Each row is where one point has got to under a steady rotation. How many ticks took it there?
The counts run from 0 to 185.
[-0.03, -0.02, -0.26, -0.28,  0.16,  0.13,  0.05,  0.08,  0.00,  0.24,
  0.22,  0.02, -0.24,  0.40, -0.08, -0.03,  0.21,  0.19,  0.12, -0.27,
  0.18,  0.09,  0.41,  0.21, -0.11, -0.28,  0.12, -0.23,  0.10, -0.02,
  0.23, -0.16, -0.06, -0.06,  0.02, -0.27,  0.01, -0.33,  0.28, -0.18,
  0.03,  0.13,  0.07, -0.13] -> 56
[-0.13,  0.01, -0.42,  0.08,  0.28,  0.02,  0.38,  0.17, -0.27,  0.24,
  0.08, -0.06,  0.02,  0.24, -0.25,  0.07,  0.29,  0.15,  0.08, -0.05,
  0.16, -0.11,  0.10, -0.15, -0.15,  0.07,  0.03, -0.16,  0.14, -0.09,
  0.00, -0.21, -0.19, -0.24,  0.26, -0.05,  0.10, -0.30,  0.11, -0.12,
 -0.03, -0.09,  0.06,  0.43] -> 123
[ 0.06, -0.05, -0.44, -0.04,  0.18,  0.14,  0.10,  0.06, -0.09,  0.28,
  0.24, -0.04, -0.15,  0.40,  0.15,  0.12,  0.24,  0.36,  0.09, -0.12,
  0.10,  0.20,  0.21,  0.14,  0.00, -0.28, -0.01, -0.30,  0.09,  0.13,
  0.19, -0.16,  0.01, -0.13,  0.33, -0.08,  0.17, -0.28,  0.01, -0.26,
  0.05, -0.04,  0.04,  0.22] -> 27
[-0.07,  0.12, -0.29, -0.18,  0.41,  0.15,  0.22,  0.16, -0.05,  0.14,
  0.02,  0.05, -0.10,  0.28, -0.18,  0.16,  0.28,  0.34,  0.23, -0.29,
  0.15,  0.00,  0.29,  0.16, -0.14, -0.22, -0.07, -0.19,  0.11,  0.00,
  0.20, -0.15, -0.01, -0.01,  0.14, -0.16,  0.07, -0.28,  0.35, -0.10,
 -0.15, -0.08, -0.14, -0.09] -> 61
[-0.17, -0.06, -0.40, -0.27,  0.02,  0.02,  0.05,  0.09, -0.06,  0.24,
  0.34,  0.02, -0.17,  0.45, -0.10, -0.15,  0.17,  0.07,  0.01, -0.13,
  0.17,  0.08,  0.37,  0.06, -0.18, -0.20,  0.15, -0.26,  0.13,  0.06,
  0.31, -0.26, -0.10, -0.09,  0.21, -0.13, -0.08, -0.29,  0.25, -0.18,
 -0.05,  0.12,  0.07,  0.05] -> 11
[-0.30,  0.18, -0.18, -0.20,  0.26,  0.24,  0.22,  0.20, -0.22,  0.21,
 -0.05,  0.09, -0.09,  0.37, -0.19,  0.10,  0.32,  0.23,  0.15, -0.34,
  0.12, -0.09,  0.22,  0.01, -0.14, -0.28, -0.02, -0.09,  0.09,  0.13,
  0.16, -0.25, -0.12,  0.01,  0.15, -0.09,  0.11, -0.24,  0.30, -0.14,
 -0.09, -0.13, -0.12,  0.06] -> 105
[ 0.19, -0.08, -0.48,  0.01,  0.28, -0.08,  0.27,  0.10, -0.09,  0.26,
  0.29, -0.09, -0.11,  0.20, -0.22, -0.01,  0.20,  0.17,  0.16,  0.07,
  0.24, -0.01,  0.21, -0.01, -0.12,  0.07,  0.08, -0.32,  0.21, -0.18,
  0.13, -0.11, -0.09, -0.22,  0.24, -0.15, -0.02, -0.36,  0.12, -0.12,
 -0.03,  0.10,  0.17,  0.28] -> 170
[ 0.07, -0.16, -0.30,  0.00,  0.19,  0.25,  0.21,  0.00,  0.01,  0.34,
  0.20, -0.03, -0.21,  0.34, -0.11,  0.06,  0.36,  0.36,  0.17, -0.13,
  0.21,  0.18,  0.30,  0.06, -0.08, -0.24, -0.06, -0.04,  0.10, -0.14,
  0.18, -0.14, -0.07, -0.08,  0.14, -0.13,  0.24, -0.33,  0.07, -0.29,
  0.10,  0.07,  0.13,  0.07] -> 69
[ 0.14,  0.13, -0.38,  0.04,  0.42, -0.05,  0.34,  0.19, -0.19,  0.25,
  0.09, -0.08, -0.02,  0.17, -0.10,  0.10,  0.38,  0.27,  0.20,  0.01,
  0.15, -0.05,  0.08,  0.06,  0.07, -0.09,  0.08, -0.29,  0.13, -0.03,
 -0.05, -0.15,  0.04, -0.18,  0.25, -0.22,  0.07, -0.35, -0.09, -0.11,
 -0.14, -0.02,  0.08,  0.34] -> 34
[-0.08, -0.01, -0.40,  0.07,  0.19,  0.01,  0.33,  0.10, -0.25,  0.30,
  0.20, -0.06, -0.05,  0.23, -0.25,  0.02,  0.28,  0.13,  0.08,  0.00,
  0.20, -0.07,  0.14, -0.17, -0.14,  0.09,  0.08, -0.17,  0.19, -0.13,
 -0.01, -0.19, -0.20, -0.26,  0.23, -0.09,  0.05, -0.29,  0.07, -0.18,
 -0.01,  0.05,  0.21,  0.47] -> 125
[-0.07, -0.08, -0.30, -0.04,  0.13,  0.10,  0.12,  0.03, -0.19,  0.33,
  0.15, -0.07, -0.20,  0.37, -0.04,  0.03,  0.24,  0.12,  0.05, -0.26,
  0.13,  0.02,  0.30,  0.11, -0.07, -0.10,  0.20, -0.17,  0.05, -0.16,
 -0.10, -0.17, -0.19, -0.33, -0.04, -0.35,  0.13, -0.31,  0.07, -0.18,
  0.29,  0.11,  0.28,  0.28] -> 85
[ 0.07, -0.03, -0.24, -0.02,  0.30,  0.18,  0.33,  0.05,  0.03,  0.31,
  0.17, -0.01, -0.16,  0.19, -0.27,  0.06,  0.41,  0.39,  0.28, -0.07,
  0.24,  0.08,  0.26, -0.02, -0.12, -0.18, -0.09, -0.03,  0.17, -0.18,
  0.19, -0.10, -0.05,  0.00,  0.18, -0.10,  0.17, -0.32,  0.16, -0.24,
 -0.12,  0.10,  0.12,  0.03] -> 66
[ 0.16, -0.09, -0.47, -0.03,  0.19, -0.03,  0.15,  0.07, -0.07,  0.28,
  0.35, -0.12, -0.18,  0.28, -0.09, -0.03,  0.17,  0.19,  0.13,  0.01,
  0.19,  0.08,  0.25,  0.04, -0.11,  0.00,  0.14, -0.37,  0.18, -0.17,
  0.13, -0.14, -0.08, -0.23,  0.20, -0.20, -0.04, -0.32,  0.10, -0.18,
  0.06,  0.16,  0.25,  0.24] -> 172
[-0.14,  0.23, -0.12, -0.18,  0.21,  0.10,  0.24,  0.13, -0.22,  0.31,
  0.10,  0.00, -0.15,  0.21, -0.34,  0.00,  0.33,  0.13,  0.21, -0.23,
  0.19, -0.21,  0.28, -0.06, -0.15, -0.06,  0.18, -0.08,  0.20, -0.14,
  0.02, -0.16, -0.21, -0.09, -0.04, -0.30,  0.00, -0.25,  0.27, -0.14,
 -0.12,  0.21,  0.24,  0.18] -> 95
[ 0.18, -0.09, -0.47,  0.00,  0.22, -0.05,  0.21,  0.06, -0.08,  0.29,
  0.32, -0.11, -0.16,  0.24, -0.18, -0.03,  0.19,  0.19,  0.14,  0.04,
  0.22,  0.01,  0.24,  0.00, -0.11,  0.02,  0.10, -0.35,  0.19, -0.17,
  0.13, -0.12, -0.08, -0.21,  0.22, -0.18, -0.05, -0.35,  0.09, -0.16,
  0.02,  0.13,  0.22,  0.28] -> 171
[ 0.03, -0.01, -0.23, -0.26,  0.15,  0.06,  0.10,  0.05,  0.02,  0.27,
  0.27,  0.02, -0.24,  0.33, -0.20, -0.10,  0.24,  0.17,  0.13, -0.17,
  0.23,  0.04,  0.41,  0.16, -0.10, -0.23,  0.18, -0.21,  0.14, -0.14,
  0.21, -0.16, -0.07, -0.03, -0.01, -0.30, -0.06, -0.34,  0.23, -0.19,
 -0.04,  0.22,  0.18, -0.07] -> 54
[-0.02,  0.19, -0.34, -0.21,  0.42, -0.10,  0.21,  0.24, -0.18,  0.12,
  0.02,  0.00, -0.04,  0.24, -0.19,  0.03,  0.25,  0.12,  0.14, -0.20,
  0.14, -0.13,  0.25,  0.21, -0.05, -0.11,  0.21, -0.33,  0.11, -0.07,
 -0.02, -0.18, -0.03, -0.19,  0.04, -0.41, -0.11, -0.36,  0.22,  0.04,
 -0.12,  0.01,  0.01,  0.08] -> 47
[-0.27,  0.08, -0.14, -0.30,  0.05,  0.27,  0.06,  0.10, -0.16,  0.32,
  0.11,  0.05, -0.23,  0.47, -0.10,  0.00,  0.26,  0.18,  0.11, -0.35,
  0.14,  0.01,  0.34,  0.05, -0.12, -0.34,  0.12, -0.12,  0.09,  0.06,
  0.17, -0.22, -0.15, -0.04,  0.02, -0.19,  0.09, -0.22,  0.26, -0.23,
  0.08,  0.08,  0.10,  0.03] -> 101
[-0.18, -0.17, -0.31, -0.04,  0.05,  0.25,  0.23,  0.06, -0.14,  0.36,
  0.18,  0.00, -0.16,  0.44, -0.16, -0.06,  0.35,  0.19,  0.03, -0.09,
  0.21,  0.11,  0.22, -0.08, -0.10, -0.24, -0.03, -0.03,  0.07, -0.01,
  0.21, -0.25, -0.17, -0.08,  0.19,  0.01,  0.24, -0.33,  0.03, -0.31,
  0.14,  0.00,  0.09,  0.21] -> 114
[-0.21,  0.07, -0.41, -0.14,  0.10,  0.04,  0.03,  0.13, -0.30,  0.23,
  0.18, -0.07, -0.14,  0.42,  0.05,  0.09,  0.09,  0.09,  0.00, -0.26,
  0.05, -0.05,  0.21,  0.04, -0.13, -0.09,  0.20, -0.39,  0.08,  0.12,
  0.01, -0.25, -0.16, -0.31,  0.18, -0.23, -0.03, -0.16,  0.16, -0.15,
  0.16, -0.02,  0.13,  0.37] -> 132
[-0.01,  0.12, -0.39, -0.08,  0.30,  0.02,  0.27,  0.17, -0.09,  0.19,
  0.22,  0.02, -0.05,  0.19, -0.20,  0.09,  0.28,  0.33,  0.22, -0.07,
  0.19, -0.04,  0.23, -0.02, -0.17, -0.10, -0.03, -0.23,  0.22,  0.01,
  0.29, -0.14, -0.02, -0.01,  0.38, -0.04,  0.00, -0.24,  0.25, -0.16,
 -0.36,  0.00, -0.03,  0.18] -> 19
[ 0.07,  0.09, -0.24, -0.23,  0.22, -0.01,  0.19,  0.10, -0.03,  0.29,
  0.24,  0.00, -0.19,  0.23, -0.30, -0.13,  0.28,  0.14,  0.20, -0.11,
  0.25, -0.06,  0.38,  0.13, -0.10, -0.14,  0.19, -0.19,  0.18, -0.18,
  0.12, -0.14, -0.09, -0.05, -0.02, -0.35, -0.09, -0.37,  0.21, -0.13,
 -0.15,  0.25,  0.20, -0.01] -> 52
[ 0.17, -0.02, -0.38, -0.04,  0.22, -0.05,  0.22,  0.09, -0.13,  0.35,
  0.24, -0.08, -0.13,  0.25, -0.07, -0.08,  0.35,  0.17,  0.11,  0.04,
  0.17,  0.04,  0.20,  0.12,  0.11, -0.14,  0.21, -0.27,  0.11, -0.13,
 -0.03, -0.17, -0.05, -0.20,  0.10, -0.33,  0.03, -0.41, -0.13, -0.18,
  0.03,  0.17,  0.27,  0.28] -> 38
[-0.19,  0.08, -0.29, -0.15,  0.24,  0.09,  0.09,  0.11, -0.26,  0.22,
  0.01, -0.03, -0.17,  0.39,  0.00,  0.14,  0.20,  0.12,  0.04, -0.40,
  0.07, -0.07,  0.29,  0.18, -0.09, -0.12,  0.20, -0.24,  0.04, -0.04,
 -0.11, -0.21, -0.17, -0.33, -0.04, -0.38,  0.06, -0.26,  0.21, -0.09,
  0.24, -0.03,  0.12,  0.22] -> 88
[-0.01, -0.18, -0.39, -0.09,  0.12,  0.04,  0.23,  0.10, -0.04,  0.33,
  0.26,  0.01, -0.10,  0.40, -0.12, -0.20,  0.31,  0.15,  0.02,  0.05,
  0.22,  0.11,  0.23,  0.05,  0.02, -0.28,  0.04, -0.15,  0.13,  0.02,
  0.28, -0.22, -0.04, -0.05,  0.25, -0.03,  0.10, -0.47, -0.01, -0.24,
 -0.01,  0.05,  0.04,  0.13] -> 158
[ 0.17,  0.01, -0.38,  0.01,  0.27, -0.06,  0.29,  0.11, -0.15,  0.33,
  0.22, -0.08, -0.09,  0.21, -0.11, -0.04,  0.37,  0.18,  0.15,  0.07,
  0.18,  0.01,  0.17,  0.08,  0.08, -0.13,  0.18, -0.25,  0.13, -0.13,
 -0.04, -0.15, -0.04, -0.19,  0.14, -0.30,  0.05, -0.40, -0.13, -0.17,
 -0.04,  0.15,  0.26,  0.31] -> 37
[ 0.10, -0.04, -0.47, -0.11,  0.17,  0.03,  0.00,  0.06, -0.12,  0.22,
  0.29, -0.11, -0.25,  0.38,  0.06,  0.11,  0.10,  0.21,  0.06, -0.16,
  0.13,  0.11,  0.29,  0.13, -0.12, -0.09,  0.13, -0.47,  0.10, -0.03,
  0.11, -0.16, -0.04, -0.28,  0.16, -0.28, -0.04, -0.24,  0.15, -0.15,
  0.16,  0.09,  0.18,  0.20] -> 175
[ 0.13, -0.04, -0.37, -0.07,  0.19, -0.04,  0.18,  0.07, -0.14,  0.32,
  0.25, -0.07, -0.14,  0.31, -0.02, -0.07,  0.31,  0.14,  0.08,  0.00,
  0.16,  0.08,  0.21,  0.16,  0.12, -0.17,  0.23, -0.27,  0.09, -0.10,
 -0.03, -0.19, -0.04, -0.22,  0.09, -0.35,  0.03, -0.39, -0.12, -0.17,
  0.09,  0.17,  0.26,  0.24] -> 39
[-0.05, -0.03, -0.39,  0.06,  0.43,  0.13,  0.27,  0.12, -0.17,  0.16,
 -0.07, -0.01, -0.08,  0.31, -0.02,  0.26,  0.33,  0.35,  0.11, -0.26,
  0.10,  0.05,  0.17,  0.13, -0.07, -0.13, -0.07, -0.15,  0.03, -0.08,
 -0.04, -0.19, -0.07, -0.25,  0.16, -0.18,  0.25, -0.32,  0.12, -0.13,
  0.14, -0.21, -0.06,  0.21] -> 75
[ 0.04, -0.03, -0.45, -0.04,  0.25,  0.10,  0.11,  0.11, -0.12,  0.24,
  0.18, -0.04, -0.13,  0.39,  0.18,  0.16,  0.24,  0.35,  0.08, -0.13,
  0.09,  0.16,  0.19,  0.16,  0.01, -0.26,  0.01, -0.33,  0.05,  0.16,
  0.15, -0.18,  0.02, -0.16,  0.31, -0.11,  0.16, -0.28, -0.01, -0.21,
  0.05, -0.09, -0.01,  0.25] -> 28
[-0.14,  0.10, -0.33, -0.19,  0.17, -0.07,  0.27,  0.19, -0.18,  0.23,
  0.24,  0.02, -0.04,  0.28, -0.37, -0.19,  0.30, -0.01,  0.08,  0.01,
  0.25, -0.12,  0.25, -0.05, -0.14, -0.07,  0.18, -0.21,  0.18, -0.07,
  0.15, -0.27, -0.13, -0.09,  0.16, -0.19, -0.15, -0.34,  0.18, -0.09,
 -0.25,  0.15,  0.12,  0.16] -> 6
[-0.16,  0.11, -0.44, -0.18,  0.26,  0.02,  0.14,  0.19, -0.11,  0.11,
  0.15,  0.04, -0.06,  0.34, -0.11,  0.10,  0.17,  0.27,  0.12, -0.20,
  0.12, -0.01,  0.26,  0.06, -0.19, -0.17,  0.01, -0.31,  0.16,  0.14,
  0.29, -0.20, -0.02, -0.07,  0.36, -0.06, -0.02, -0.23,  0.35, -0.11,
 -0.25, -0.10, -0.16,  0.08] -> 16
[-0.05, -0.08, -0.39,  0.03,  0.37,  0.17,  0.23,  0.11, -0.14,  0.19,
 -0.04, -0.01, -0.12,  0.36,  0.02,  0.24,  0.31,  0.35,  0.09, -0.28,
  0.10,  0.11,  0.19,  0.16, -0.06, -0.19, -0.07, -0.17,  0.04, -0.05,
  0.01, -0.17, -0.07, -0.23,  0.17, -0.17,  0.26, -0.31,  0.11, -0.14,
  0.18, -0.18, -0.04,  0.17] -> 74
[-0.19,  0.26, -0.20, -0.18,  0.33,  0.05,  0.24,  0.20, -0.28,  0.21,
 -0.03, -0.01, -0.08,  0.24, -0.24,  0.12,  0.28,  0.13,  0.19, -0.32,
  0.11, -0.25,  0.24,  0.05, -0.14, -0.04,  0.18, -0.20,  0.14, -0.07,
 -0.09, -0.18, -0.20, -0.20, -0.02, -0.34, -0.02, -0.23,  0.29, -0.05,
 -0.06,  0.01,  0.12,  0.22] -> 92
